Each row has a name. Each piece below is followed by the name of the row it came from, unless a question asks for something else. Each question is about the rows just above it. Places in a row count from 1.

[158 134 139 138  92 153 112 175 123 134 172 136] -> bamis
[130 162 177 116 144 136 119 103 102 134 134  81] -> zogil
[132 150 173 130 140 136 126 110 110 131 137  93] -> zagir
[133 101 153 179 138 125 160 121 142 121 133 128] -> zos
[ 93 108 136 146 183  95 167  61 140 117  77 111] -> Mev
[160 156 145 114  88 159  94 175 109 140 176 124] -> rol
[ 95  77 120 176 178  90 187  72 161 110  76 136] -> tetez
[160 142 108 110  71 157  90 199 122 138 175 156] -> Fuzi
[112  75  88 165 140 103 166 121 165 114 100 168] -> san
[147 151  94  85  79 150  82 185 117 139 158 154] -> fidiz
[151 126 151 153 108 145 127 156 127 130 161 129] -> tuk
Does one of the named rows hold [139 134] side by side, in this order? | no
[124] is at row and place | rol, 12
Is [157  90] printed in one of the named rows, side by side and in this order? | yes
Among the named rows, does one hold [183  95 167] next to each other, in this order? | yes
Does one of the named rows hold [109 110] side by side, in this order? | no
Among the named rows, does one hold [160 156] next to each other, in this order? | yes
Does one of the named rows hold [150  82 185 117 139] side by side, in this order? | yes

[101 141  58 142 128 156 150 176 155 117 155 147 110  94 146 185 129  72
  75 138 126 102 115  74 112 127  83  92 144 129 107  84 114 134 117 137
 139 113 111 121 139 160 183 140] = vutiz
[104 166 177 119 117 129 174 124 155  84 107 129 194 158  95 145 162 142
 108 147  97 148 115 105 112 124 118 137 125  85 194  93 142 154 166 172
 158 133 143 160 189 177 124 121] = kimub
[109 110 151  57  87 134 141 100  91 120 110 178 142 170 140 179 139 157
  85 125 127 137 105 113 112 168 126  81 138 108  74 168  80 137  99  84
 111 150  96 115 120 172 162 121] = rakar
[ 85  76 134 174  93 121 130 143 179  77 152 114 153 162 139 140  86 109
  84 131 140 130 141 152 112 140 192  84 180  78 119 128  91 124  93  77
 119 129 157 117 101 129 123 117] = Pese
[135  95 208 116 171  92 169  98 110 172 123 153  92 133  73 124 151  99
 123 142 124  83 139  94 112 159 104 204 130 124  86  93 118 152 114 176
 124 147 124 131  88 109 132 131] = zikez
[104 166 177 119 117 129 174 124 155  84 107 129 194 158  95 145 162 142
 108 122  97 148 115 105 112 124 118 137 125  85 194  93 142 154 166 172
 158 133 143 160 189 177 124 121] = kasa
Among the named rows, does one hold [205 130] next to each other, in this order? | no
Which row holds [135  95 208 116 171  92 169  98 110 172 123 153  92 133  73 124 151  99
 123 142 124  83 139  94 112 159 104 204 130 124  86  93 118 152 114 176
 124 147 124 131  88 109 132 131]? | zikez
[116] is at row and place | zikez, 4
Does one of the named rows hold [160 189 177] side by side, in this order? | yes
Where in the named rows is [171]? | zikez, 5
Among the named rows, does one hold [107 129] next to each other, in this order? | yes

[161  77 159 143 125 140  91 129 128 150 162 144 163 143 160 127 162 146
 175 159 136 126 160  86 130 128 128  87 148 129] -> latiz
[161  77 159 143 125 140  91 129 128 150 162 144 128 143 160 127 162 146
 130 159 136 126 160  86 130 128 128  87 148 129] -> fes
[131  64 129 156 134 156  79 133 135 137 129 179 134 156 129 134 128 169
 135 133 142 135 130  86 133 134 132  83 124 132] -> dol
[149 125 151 113 143 106 135 140 135 143 132 167  97 166 152 134 148  69
 134 145 123 142 149 130 134 135 135 130 145 139] -> sagu
[106 169 102 133 104 131 155 108 112 111 103 145 110 156 101 114 109 161
 113 110 137 105 105 152 115 112 113 150 117 112] -> butu
[119 162 113 135 103 136 150 105 111 120 114 140 109 150 111 113 122 155
 111 119 130 104 116 146 112 111 112 144 129 112] -> puvu
[131 129 130 154  94 159 130  92  90 136 132 168  97 166 131  89 132 181
  88 134 139  98 132 130  89  88 102 129 134 108] -> Neren
[167  80 166 150 107 156  94 108 108 166 170 152 111 155 168 106 169 165
 108 170 135 110 168  94 108 106 115  90 156 116] -> fek
[ 94 156  95 110 143 108 142 146 147  99  93 123 142 128  93 150  93 124
 150  96 131 139  95 147 158 150 139 150  99 133] -> kur
[166 171 165 108 113 106 170 109 105 156 168  57 112  82 167 104 170  61
 102 160 117 115 166 157 104 104 114 157 169 122] -> Nase
[167  93 167 109 154 114 100 153 156 158 166  85 152  87 167 157 167  74
 157 161 109 151 166 102 155 156 147 103 156 143] -> gev
The rest of the row after [113 143 106 135]: | [140 135 143 132 167  97 166 152 134 148  69 134 145 123 142 149 130 134
 135 135 130 145 139]
[149 125 151 113 143 106 135 140 135 143 132 167  97 166 152 134 148  69
 134 145 123 142 149 130 134 135 135 130 145 139] is in which row? | sagu
The row with [131 129 130 154  94 159 130  92  90 136 132 168  97 166 131  89 132 181
  88 134 139  98 132 130  89  88 102 129 134 108] is | Neren
Is [134 156] printed in one of the named rows, side by side and in this order? | yes
Among the named rows, does one hold [143 126 140] next to each other, in this order? | no
After [132 168  97 166], its row goes on with | [131  89 132 181  88 134 139  98 132 130  89  88 102 129 134 108]
Does one of the named rows hold [135 140] side by side, in this order? | yes

[ 93 159 170 159 137 134 130 140 169  87 117  85 180  73  96 113 126 110
  79 158 132 120 194  92 108 115 114 126]  sesam
[ 92 169 143 150 133 140  97 116 159 142 124 158  84 161 113 131 126 115
  88 130 154 114  61  87 117 215 113  59]  fozep
[131 172 142  88  64  77 142 126 129 115 122 112 126  72  78 153  95  82
 118 188 133 206 120 163 103 154 116 139]  gugum
[ 93 159 170 159 137 134 130 140 169  87 117  85 180  73  96 113 126 110
  79 158 132 120 194  92 108 111 119 139]  fonen
[ 92 169 143 150 133 140  97 116 159 142 124 158  84 161 113 131 126 115
  88 130 154 114  61  87  59 215 142  59]  Gup
[120 154 124  98 121 119 131 140 169 116 142 173 188 128 160  94 161 171
 130 107 157 130 140 151 111 152 174  87]  gog
[124 156 104 110 164 145 128 160  92  80 148 170 155 126 167  94 187  83
 118 142 175 102  65 186 135  89 162  83]  Gofus
[152 127 140 175 158 139 108 129 136 142  94 127 120 175 141 144 157 150
  86 138  96 155 146  93 115 120 116 105]  Kop
Row and place of [174] in the named rows: | gog, 27
The rest of the row after [142 173 188 128 160]: | [ 94 161 171 130 107 157 130 140 151 111 152 174  87]
Among the named rows, does one hold [113  96] next to each other, in this order? | no
Among the named rows, does one hold [142  88] next to each other, in this order? | yes
Row and place of [112] in the named rows: | gugum, 12
Go on from [ 83 118] to the end of its row. | [142 175 102  65 186 135  89 162  83]

[127 149 167  63] -> zuz
[126 149 167  63] -> Faba
[127 167 167  63] -> fegem
[ 57 128 116 165] -> zuvo
[127 117 167  63] -> Perap
Where in the named rows is [126]? | Faba, 1
After [167 167], its row goes on with | [63]
Does one of the named rows hold [149 167  63] side by side, in this order? | yes

[ 92  82 134 160] = Gevo
[146 147  74 125] = Piz
[ 92  82 134  95] = Gili
[ 92  82 135 160] = seni
[ 92  82 141 112] = Bobe
After [146 147  74], its row goes on with | [125]
which: [ 92  82 134 160] | Gevo

[146 176 149 162 110 155 101  66  82 132 156  83 114 100  83 205 133 109
 200 164 104 134 116  85  84  73 118 140  77 140 141 127] : geg
[128  88 182  44  62 182 106 143 116  77 167 168 158 106 170 135 101 139
  90 160 105 108 149  54 153  98 103 138 125 171 127 127] : mepo
[189  43 148 104 107 136  88  81 101 131 144 137 148 106 147  83 194 107
 154 185  90 141 112 117 216  91 172 116 113 101 121 116] : liveg
[191 170 144 110 150 116 115  73 135  46 119 173 165 113 140 190 191 172
  71 118 161 122  71 157 101 118 140 101 130 100 139 108] : Silik
[ 91  92 102 127  85  40  74 153  73 133 119 193 142 115 138  76 143 101
  97 158 145 158  36  75 157 128 124 119 199 124 147  89] : tigo
[161  92 183 182  99 118 131 172  97 122 162 183 169 131 131  65  74 135
 142 102  53  50 130  98 116 135 142  86 154 113 113  69] : ked
[143 140 153  82 115  97 135 125 215 107 140 169 118 105 132  74 133  56
 120 134 125  68  59 102  98 109 133 179 108 108 109 130] : tamuf
[144 126 109 141 108 138 123 100  96 118 205  81 169 121 138  77 143  88
 188  90 178  83 112 151 202  90 197 126 105 194  51 155] : Megog
[ 68 132 108 112 147  86 106 115 189 162 197  91 133 155 146 111 152 114
 142 131 162  84  93 132 125 162 145  94 134  76 105 147] : vok
[118 102 133  86 112 157  97  99  95  66 155 162 149  66 122 221 148  79
 164 109  85 143  98 180 145 153 183 182 108  64 133 153] : Keseg
[ 93 146 149 142 204  81 200  78 127 111 118  86 125 108 134 125 117  56
 142  99 165  95 101 176 132 148 171 101 180  84 137  63] : Figel
[ 79 102 137  89 143 164 170 139  98  90 103  80  79  91 159 114  67 112
 148 133 133  95 132 104  85 151 116 158  70  50 131  95] : zego
After [138  77 143], its row goes on with | [ 88 188  90 178  83 112 151 202  90 197 126 105 194  51 155]
which: [ 79 102 137  89 143 164 170 139  98  90 103  80  79  91 159 114  67 112
 148 133 133  95 132 104  85 151 116 158  70  50 131  95] | zego
Go on from [108 134] to the end of its row. | [125 117  56 142  99 165  95 101 176 132 148 171 101 180  84 137  63]
Is [204  81] printed in one of the named rows, side by side and in this order? | yes
which: [ 68 132 108 112 147  86 106 115 189 162 197  91 133 155 146 111 152 114
 142 131 162  84  93 132 125 162 145  94 134  76 105 147] | vok
Is [141 109] printed in one of the named rows, side by side and in this order? | no
[204] is at row and place | Figel, 5

[144 136  77 148 138 186 105] -> lapef
[127 131 118 116 134 143 120] -> vut
[151 117 123 137 116 122 109] -> nibi
[132 134 124  89 139 146 139] -> Radib
[132 131 120 109 130 130  89] -> tof
[100 120 124 158 136 132 121] -> Nek
[151 117 110 218  82  99  50] -> golut
Is [109 130 130] printed in one of the named rows, side by side and in this order? | yes
Row and place of [158] in the named rows: | Nek, 4

[129 157 107 125 107 181 171 152] = fefiv
[158  73 157 133 190  99  37 113] = zuge
[123 144 157 131 121 183 139 129] = Feno
[123 157 117 129 100 146 181 128] = negu
[146  73 130 133 190 113  37 113] = vozaf
Is [157 131 120 183 139] printed in one of the named rows, side by side and in this order? | no
Where in the named rows is [125]? | fefiv, 4
Where in the named rows is [158]? | zuge, 1
Among the named rows, does one hold [157  73 158] next to each other, in this order? | no

[ 78 176 137 174 169 146 137]  Pek
[143  80 166  63 108 156 167]  Baru
[ 93 145 171 131 147 162 156]  guk
[ 61 164 205 139 193 212 212]  Futud
[ 74 181 150 175 177 157 147]  pamo
[193] is at row and place | Futud, 5
Is [205 139 193 212 212] printed in one of the named rows, side by side and in this order? | yes
The rest of the row after [ 93 145 171 131]: | [147 162 156]
Is [108  63 166] printed in one of the named rows, side by side and in this order? | no

[122 142 117 128] : meru
[ 88 126 143 143] : gase
[105 149 131 132] : logu
[163 123 118 127] : fenap
[125 116 138 134] : liseg
[104 110 153 147] : kibo
[114 123 117 127] : buziz
After [163 123 118], its row goes on with | [127]
Among the named rows, does one hold [105 149] next to each other, in this order? | yes
which: [125 116 138 134] | liseg

[150 133 132  86 120 134 156] -> tozo
[143 128 112 168 109  98 198] -> tosub
[104 120 112 167 132 139  99] -> nanu
[141 130  96 154 127 144  55] -> ziti
[135 134 132  98 130 141 176] -> garas
[126 126 154 150 128 105 184] -> fanuf
Does one of the named rows hold [ 55 144] side by side, in this order? | no
Go on from [112 167] to the end of its row. | [132 139  99]
Is [130  98] printed in one of the named rows, side by side and in this order? | no

[141 146 128 129 133 123 131] : giva
[139 139 119 124 131 127 133] : ziler
[130 129 135 130 128 132 125] : Puv
[175  62  81 141 149 127 123] : Nadet
Go on from [124 131] to the end of its row. | [127 133]
Row and place of [135] in the named rows: | Puv, 3

[133 122 141 139 151 171] = ker
[ 89 183 128 143 106  88] = rab
[105 184 123 138 101 125] = leda
[117 103 120 104 124 111] = muno
[111 119 105 113 110 118] = tolit
[101 163 148 143 135  66] = pom
[174 195 146 188 141 212] = bavu
[101 163 148 144 135 161] = filem
[173 195 146 122  97 211] = tosu
[144] is at row and place | filem, 4
[113] is at row and place | tolit, 4
[97] is at row and place | tosu, 5
Row and place of [123] in the named rows: | leda, 3
After [101 163 148 143 135], its row goes on with | [66]
After [174 195 146], its row goes on with | [188 141 212]

[111 138 154 123 154 145] -> far
[ 91  94 183 205 210 182] -> tir
[192  98 146 219 196 194] -> fomi
[181  98 147 205 210 182] -> fatet
[126 115 126 126 146 119] -> selab
Is [126 145 119] printed in one of the named rows, side by side and in this order? | no
The rest of the row after [126 126]: | [146 119]
Among the named rows, does one hold [123 154] next to each other, in this order? | yes
Go on from [ 98 146] to the end of its row. | [219 196 194]

[104 138 129 126 122 123 145 140 115 117 141 122 134 139 130 123 108 138
 124 137 148 126 139 110 128 140] -> Vemi
[ 67 155 135 116 117 135 194 161  71  78 175 103 143 163 146 105  53 160
 106 152 212 127 175  73 137 176] -> dev
[115 131 131 124 123 125 140 132 119 127 140 136 135 134 124 123 113 135
 125 130 146 124 135 119 127 135] -> gudek
[124 133 118 142 127 105 101 135 154 139 106 136 121 122 142 129  97 148
 121 162 146 134 151  81 126 153] -> Depos
[ 51 167 124 131 115 109 133 177  91  79 157 107 136 163 146 122  78 156
 115 167 168 134 163  69 129 165] -> givep
[115 131 131 124 116 109 140 132 119 127 140 126 135 134 125 123 113 135
 126 130 146 124 135 119 127 135] -> veg
The rest of the row after [115 109]: | [133 177  91  79 157 107 136 163 146 122  78 156 115 167 168 134 163  69
 129 165]
The rest of the row after [135 125 130 146 124]: | [135 119 127 135]
Among the named rows, does one hold [136 106 139 154] next to each other, in this order? | no
After [135 126], its row goes on with | [130 146 124 135 119 127 135]
[118] is at row and place | Depos, 3
Is [115 131 131 124] printed in one of the named rows, side by side and in this order? | yes

[145 146 122 162 133  48 116 147 118 148 162 161 126 132] -> Sika
[ 91 102 134  82 136  49 116 125 142 132 135 133 129 138] -> gel
[ 91 102 134  82 136  49 116 125 142  82 135 133 129 115] -> Rif
After [116 147], its row goes on with | [118 148 162 161 126 132]
[161] is at row and place | Sika, 12
Is [ 48 116 147 118 148] printed in one of the named rows, side by side and in this order? | yes
After [162 133], its row goes on with | [ 48 116 147 118 148 162 161 126 132]
Go on from [ 48 116 147 118 148] to the end of its row. | [162 161 126 132]

[127 129 128 128 128 129 128 128 130 128 128 129 128 127 127 128 128 181
  55 216 176  58 218 212  56 201  56 217  57 217 143] = Fute
[145 124 143 124 124 138 140 144 125 122 143 126 145 147 128 141 123 125
 145 125 125 146 121 121 145 124 146 125 144 123 139] = zipa
[127 129 128 128 128 129 128 128 130 128 128 129 128 127 127 128 128 129
 127 215 176 127 129 129 127 128 127 128 128 128 126] = Mikiv
Where in the named rows is [216]? | Fute, 20
Is [144 140 138 124] printed in one of the named rows, side by side and in this order? | no
Is [128 141] printed in one of the named rows, side by side and in this order? | yes
The rest of the row after [216 176]: | [ 58 218 212  56 201  56 217  57 217 143]

[132 118  96 143 104 183 140 140 108  60 186  76 147 114 114  96 185 105
 119  71 204 134 111 189 128  93 131 140 147 128 168 149 135  90  90 138
 123 145]  kazil
[128 118 119 143 104 212 138 124 108 100 186  76 148 114 114  96 166 105
 119  97 207 121  62 205 128 116 163 159 123 115 110 177 135 111 117 150
 138 145]  Voled
[132 100 119 143 104 183 140 153 102  74 186  70 147 106  89 108 185 105
 119 103 207 134 112 189 112  44 163 140 114 115 147 152 135  98 117 143
 123 145]  Gade
[132 104 119 143 104 183 140 147 108  82 191  76 147 114 102  96 185 105
 119  83 207 126 110 190 128  73 156 140 139 115 139 177 135  90 109 151
 123 145]  ritu
[132 118 119 143 104 195 140 135 108 101 186  76 150 114 114  96 177 105
 119 106 207 118  63 199 128 112 163 152 124 108 110 178 135 101 117 143
 133 145]  rimi
[132 165 125 143 129 183 165 140 102 122 180  76 147 112 115  84 196 105
 120  89 207 123 110 190 128  93 163 131 139 115 139 177 135  90 125 110
 123 145]  nunet
[103 125 119 146 106 199 151 100 116 108 186  76 147 168 157  95 185 103
 135  89 204 126 110 210 116 123 163 140 140 127 139 184 132  90 127 143
 123 145]  bera
After [119 103 207 134 112], its row goes on with | [189 112  44 163 140 114 115 147 152 135  98 117 143 123 145]
After [134 111 189], its row goes on with | [128  93 131 140 147 128 168 149 135  90  90 138 123 145]

[122 134 136 143 125 123 128 130 129]  Rutor
[133 128 129 125 131 118 127 136 113]  migil
[153 178  87 100 133 192  75  91 174]  vube
[111 156 129 147 118 157 106 109 170]  muba
[ 82  85 141 175 147  59 191 144 110]  sitif
[120  85 141 176 147  59 156 139 110]  Baga
[136 127 133 125 121 125 124 128 124]  val
[115 127 129 144 126 121 133 118 143]  Lutun
[125  90 133 137 140  73 168 142  94]  kolo
[108 110 144 152 127  94 151 139 117]  gimif
[153 178  87 100 133 192 112 123 131]  mos
[128 104 135 127 143  91 156 159  80]  masi
Is [174  91  75 192] printed in one of the named rows, side by side and in this order? | no
which: [136 127 133 125 121 125 124 128 124] | val
Go on from [ 85 141 175 147  59] to the end of its row. | [191 144 110]
Does one of the named rows hold [128 123 125] side by side, in this order? | no

